In the rows, 128 means zero.
Rotation paths and how fast each direction turns (degrees each step)
Each turn is a multiple of 5 degrees from 10 to 175, or 0.
Each row of a path follows its step; steps can be skipped.
Rotation 1:
step 0: [131 133 132 127 127 117 120 135 133 126 134 135 126 131 134 116 129 121
 119 141 130 121 131 127 128 132 132 118 132 138 132 124 134 124 131 137
 126 124 134 130 144 136 123 131 132 123 139 118 117 136 128 120 122 132
 135 146 136 130 115 122 130 125 135 123 118 135 127 136 129 138]
step 1: [126 124 130 137 132 125 132 126 127 119 140 121 124 121 135 131 130 132
 114 142 129 124 119 129 120 121 119 135 130 132 114 125 135 120 127 134
 128 142 118 130 135 131 121 133 123 139 127 119 125 129 133 128 125 125
 137 130 138 130 120 112 134 123 122 123 138 133 133 122 121 141]
step 2: [119 131 120 134 135 124 117 146 126 124 125 134 115 120 133 130 130 114
 117 130 140 138 125 128 119 127 119 134 125 123 125 131 130 125 119 122
 123 128 131 120 134 127 119 136 124 141 125 117 132 131 131 121 133 137
 120 119 127 127 126 125 131 125 126 119 124 137 121 123 138 129]
step 5: [124 131 123 118 138 115 122 134 122 129 128 120 126 131 128 135 125 113
 118 133 131 129 134 134 115 132 130 128 128 124 133 137 124 120 122 135
 130 133 126 123 133 116 125 141 126 132 129 121 120 125 132 127 121 124
 136 135 124 117 121 111 120 115 131 115 128 127 115 129 123 132]
step 7: [128 131 131 130 130 141 119 143 114 125 133 121 127 119 134 126 134 123
 132 140 130 115 125 134 124 131 125 128 123 139 121 123 131 127 124 132
 125 133 126 116 131 116 125 124 126 124 122 116 112 140 121 116 138 136
 123 131 132 127 127 123 134 134 129 124 132 139 124 138 134 128]
step 10: [132 131 130 119 138 125 120 142 129 119 124 116 126 134 132 122 124 123
 126 138 132 143 130 127 124 133 141 135 122 139 118 134 130 137 122 127
 121 131 133 128 131 113 121 125 127 140 136 126 117 138 128 125 123 135
 123 122 136 133 128 130 129 121 121 117 120 138 120 129 129 126]
step 11: [133 130 133 138 128 129 115 140 132 135 132 121 131 128 138 132 124 126
 119 132 129 128 134 128 126 125 128 129 129 132 131 123 143 135 117 139
 138 143 133 128 132 119 124 128 138 122 138 125 112 121 134 136 140 131
 132 133 137 131 127 114 127 130 134 130 113 130 129 128 125 133]
step 13: [118 133 126 122 142 125 124 134 123 128 134 131 128 138 138 127 116 118
 119 144 132 126 120 128 124 129 132 122 141 129 116 129 128 121 130 126
 126 135 135 124 136 127 130 131 132 141 124 112 128 134 131 122 127 136
 135 126 134 138 127 126 123 118 133 112 131 130 134 131 125 139]
Directions:
[130 126 129 128 128 128 126 125 126 131 131 130 128 127 130 128 128 129
 129 127 127 128 126 129 128 126 125 131 128 126 128 128 130 130 130 126
 129 130 128 129 129 127 128 128 129 128 126 130 127 129 128 128 127 128
 129 127 130 127 127 125 129 129 124 130 126 126 132 126 129 129] | 140
[126 130 127 126 129 128 131 125 128 130 126 130 127 130 126 128 125 125
 127 127 127 130 128 128 127 129 128 131 131 126 128 129 128 127 128 127
 127 128 126 128 127 128 127 126 130 130 127 125 126 129 128 128 129 129
 125 126 128 128 127 130 131 130 127 127 127 129 127 128 127 129] | 100
Rotation 2:
step 0: [131 142 124 127 136 126 126 129 130 128 127 129 137 136 129 130 132 120
 129 127 127 135 120 127 135 135 133 139 111 138 117 124 131 132 130 131
 137 120 126 116 136 126 132 119 130 121 131 132 128 122 115 126 129 125
 119 136 141 135 128 129 137 129 133 121 124 141 121 133 120 130]
step 3: [138 112 115 115 132 134 135 132 132 128 126 134 128 139 121 130 122 118
 130 121 137 133 135 129 129 124 137 130 131 141 128 118 132 126 123 120
 122 129 130 128 129 124 132 141 130 134 123 123 136 124 145 130 125 129
 125 124 125 137 136 124 130 127 128 135 124 139 132 124 129 121]
step 6: [122 128 123 130 133 130 143 128 134 127 115 124 130 112 131 134 134 126
 117 141 130 137 136 128 120 126 135 129 131 110 127 123 125 128 126 135
 124 130 139 129 124 133 120 129 122 128 119 124 139 130 123 124 129 123
 120 120 138 121 132 131 130 131 133 140 131 122 127 135 131 121]
step 7: [135 125 130 123 118 124 128 132 126 135 129 133 118 124 137 133 121 120
 126 131 130 118 134 127 129 128 114 131 142 137 135 132 127 127 126 129
 134 120 123 127 130 118 132 129 123 140 125 134 132 116 124 127 132 143
 120 135 135 123 130 121 113 122 128 124 116 131 126 118 136 129]
step 11: [126 128 134 125 120 119 120 142 140 133 123 127 140 131 126 134 125 136
 120 132 135 131 138 124 116 139 134 138 122 122 124 128 134 132 129 123
 124 131 132 127 136 123 129 128 135 117 121 127 124 130 127 127 129 131
 120 140 128 124 133 121 124 123 128 132 114 131 134 130 140 142]
step 12: [125 127 135 127 121 123 130 126 127 127 140 126 120 130 131 115 129 129
 127 129 123 130 112 120 123 138 128 127 134 136 130 131 133 124 119 134
 128 130 142 116 126 124 128 122 134 132 130 125 123 121 111 125 125 135
 129 120 129 138 126 137 122 123 116 135 136 139 124 123 119 119]
step 14: [122 142 130 120 131 128 129 119 125 121 116 132 126 131 119 135 110 127
 124 121 138 123 121 131 123 124 125 126 130 122 127 118 118 120 124 128
 126 117 126 124 136 131 131 122 126 114 128 126 128 124 137 120 122 127
 124 123 118 137 131 133 124 116 136 136 131 128 136 128 117 121]
step 15: [139 124 132 125 132 132 137 130 132 130 146 139 119 133 140 135 130 133
 121 115 131 129 136 131 123 139 132 131 127 133 134 128 121 138 131 133
 121 138 132 131 116 121 132 125 125 113 136 134 125 135 132 125 128 125
 128 130 127 125 134 124 137 135 122 119 118 124 129 119 126 130]
Directions:
[129 126 129 129 126 127 129 130 128 128 130 129 127 127 128 131 126 127
 129 128 128 126 129 125 127 126 129 128 128 129 128 128 127 129 129 126
 129 126 128 128 132 132 128 131 128 131 130 127 127 128 129 127 131 129
 131 126 127 129 129 130 129 126 128 129 131 128 127 126 127 127] | 70
[128 128 130 126 130 127 131 131 126 128 131 128 128 126 127 129 127 126
 128 130 129 128 124 130 129 127 131 129 129 125 126 128 130 126 126 129
 126 125 130 129 128 129 129 128 127 127 128 125 128 130 129 129 127 130
 126 127 126 128 125 127 129 128 127 131 126 127 127 128 129 129] | 135
[128 127 127 132 130 130 128 126 129 133 128 127 128 126 129 129 127 130
 126 128 126 126 127 126 126 128 128 128 128 126 128 128 128 127 128 126
 126 128 128 129 128 129 127 129 128 128 129 125 127 131 128 129 128 124
 129 129 130 127 128 127 129 126 128 127 125 130 128 128 131 128] | 155
[129 128 127 131 128 129 128 129 129 127 123 129 128 129 124 127 128 129
 130 128 127 128 125 130 127 130 127 130 128 125 128 128 126 128 129 128
 128 126 126 130 127 130 129 125 127 130 129 129 130 129 127 128 129 129
 131 127 129 129 126 127 128 129 125 130 130 125 129 128 127 128] | 90
